109, 102, 103, 81, 111, 100, 105, 112, 99, 86, 96, 95, 102, 93, 108, 104
71, 59, 108, 121, 100, 99, 97, 63, 101, 97, 121, 100, 82, 108, 69, 129
108, 121, 99, 92, 106, 101, 90, 94, 99, 100, 99, 93, 140, 98, 137, 82
105, 91, 91, 113, 95, 98, 81, 103, 101, 107, 87, 97, 81, 93, 86, 93
110, 117, 75, 85, 92, 100, 93, 100, 100, 113, 68, 92, 109, 77, 101, 77
:
77, 101, 77, 109, 92, 68, 113, 100, 100, 93, 100, 92, 85, 75, 117, 110
93, 86, 93, 81, 97, 87, 107, 101, 103, 81, 98, 95, 113, 91, 91, 105
82, 137, 98, 140, 93, 99, 100, 99, 94, 90, 101, 106, 92, 99, 121, 108
129, 69, 108, 82, 100, 121, 97, 101, 63, 97, 99, 100, 121, 108, 59, 71
104, 108, 93, 102, 95, 96, 86, 99, 112, 105, 100, 111, 81, 103, 102, 109

110, 110, 75, 106, 95, 123, 126, 102, 98, 64, 78, 113, 104, 91, 78, 128
92, 101, 154, 81, 132, 75, 88, 87, 128, 135, 122, 108, 76, 93, 121, 60
98, 90, 65, 121, 70, 103, 95, 128, 58, 100, 101, 95, 123, 108, 94, 123
97, 93, 127, 91, 107, 90, 77, 82, 126, 129, 114, 73, 98, 122, 130, 76
:
76, 130, 122, 98, 73, 114, 129, 126, 82, 77, 90, 107, 91, 127, 93, 97
123, 94, 108, 123, 95, 101, 100, 58, 128, 95, 103, 70, 121, 65, 90, 98
60, 121, 93, 76, 108, 122, 135, 128, 87, 88, 75, 132, 81, 154, 101, 92
128, 78, 91, 104, 113, 78, 64, 98, 102, 126, 123, 95, 106, 75, 110, 110

110, 107, 129, 100, 89, 89
106, 89, 102, 95, 100, 98
105, 70, 118, 108, 139, 109
93, 126, 102, 110, 100, 92
:
92, 100, 110, 102, 126, 93
109, 139, 108, 118, 70, 105
98, 100, 95, 102, 89, 106
89, 89, 100, 129, 107, 110

125, 109, 106, 135, 129, 116, 95, 110, 107, 79, 79, 107, 92, 115, 152
113, 87, 97, 57, 58, 97, 62, 84, 128, 59, 92, 103, 98, 78, 70
:
70, 78, 98, 103, 92, 59, 128, 84, 62, 97, 58, 57, 97, 87, 113
152, 115, 92, 107, 79, 79, 107, 110, 95, 116, 129, 135, 106, 109, 125

107, 124, 70, 76, 130, 61
91, 130, 119, 64, 109, 127
67, 82, 118, 118, 111, 119
108, 95, 78, 117, 65, 135
128, 95, 89, 90, 110, 87
136, 71, 115, 133, 136, 77
91, 130, 101, 88, 80, 71
:
71, 80, 88, 101, 130, 91
77, 136, 133, 115, 71, 136
87, 110, 90, 89, 95, 128
135, 65, 117, 78, 95, 108
119, 111, 118, 118, 82, 67
127, 109, 64, 119, 130, 91
61, 130, 76, 70, 124, 107

92, 79, 111, 108, 93, 112, 96, 98, 111
108, 90, 93, 107, 80, 109, 111, 114, 123
107, 71, 91, 94, 96, 89, 110, 76, 106
71, 69, 110, 106, 75, 95, 110, 100, 79
85, 71, 102, 103, 77, 93, 106, 97, 95
109, 79, 84, 102, 100, 93, 105, 83, 114
104, 73, 82, 95, 91, 87, 95, 103, 113
71, 75, 104, 107, 88, 92, 110, 111, 75
126, 148, 76, 72, 121, 91, 114, 78, 95
91, 86, 107, 113, 92, 89, 120, 92, 95
:
95, 92, 120, 89, 92, 113, 107, 86, 91
95, 78, 114, 91, 121, 72, 76, 148, 126
75, 111, 110, 92, 88, 107, 104, 75, 71
113, 103, 95, 87, 91, 95, 82, 73, 104
114, 83, 105, 93, 100, 102, 84, 79, 109
95, 97, 106, 93, 77, 103, 102, 71, 85
79, 100, 110, 95, 75, 106, 110, 69, 71
106, 76, 110, 89, 96, 94, 91, 71, 107
123, 114, 111, 109, 80, 107, 93, 90, 108
111, 98, 96, 112, 93, 108, 111, 79, 92

139, 129, 127, 86, 108, 110
113, 130, 129, 116, 79, 138
108, 128, 129, 120, 79, 138
74, 92, 93, 132, 83, 110
122, 111, 111, 74, 125, 89
:
89, 125, 74, 111, 111, 122
110, 83, 132, 93, 92, 74
138, 79, 120, 129, 128, 108
138, 79, 116, 129, 130, 113
110, 108, 86, 127, 129, 139

58, 50, 50, 149, 50, 144, 140, 151, 151, 150
149, 69, 65, 50, 151, 50, 136, 49, 58, 49
53, 53, 53, 148, 50, 148, 112, 151, 150, 151
117, 151, 150, 151, 78, 147, 48, 149, 50, 150
149, 57, 56, 49, 150, 50, 140, 50, 77, 51
150, 151, 149, 101, 80, 148, 53, 91, 49, 105
150, 151, 150, 148, 49, 151, 133, 126, 51, 149
:
149, 51, 126, 133, 151, 49, 148, 150, 151, 150
105, 49, 91, 53, 148, 80, 101, 149, 151, 150
51, 77, 50, 140, 50, 150, 49, 56, 57, 149
150, 50, 149, 48, 147, 78, 151, 150, 151, 117
151, 150, 151, 112, 148, 50, 148, 53, 53, 53
49, 58, 49, 136, 50, 151, 50, 65, 69, 149
150, 151, 151, 140, 144, 50, 149, 50, 50, 58
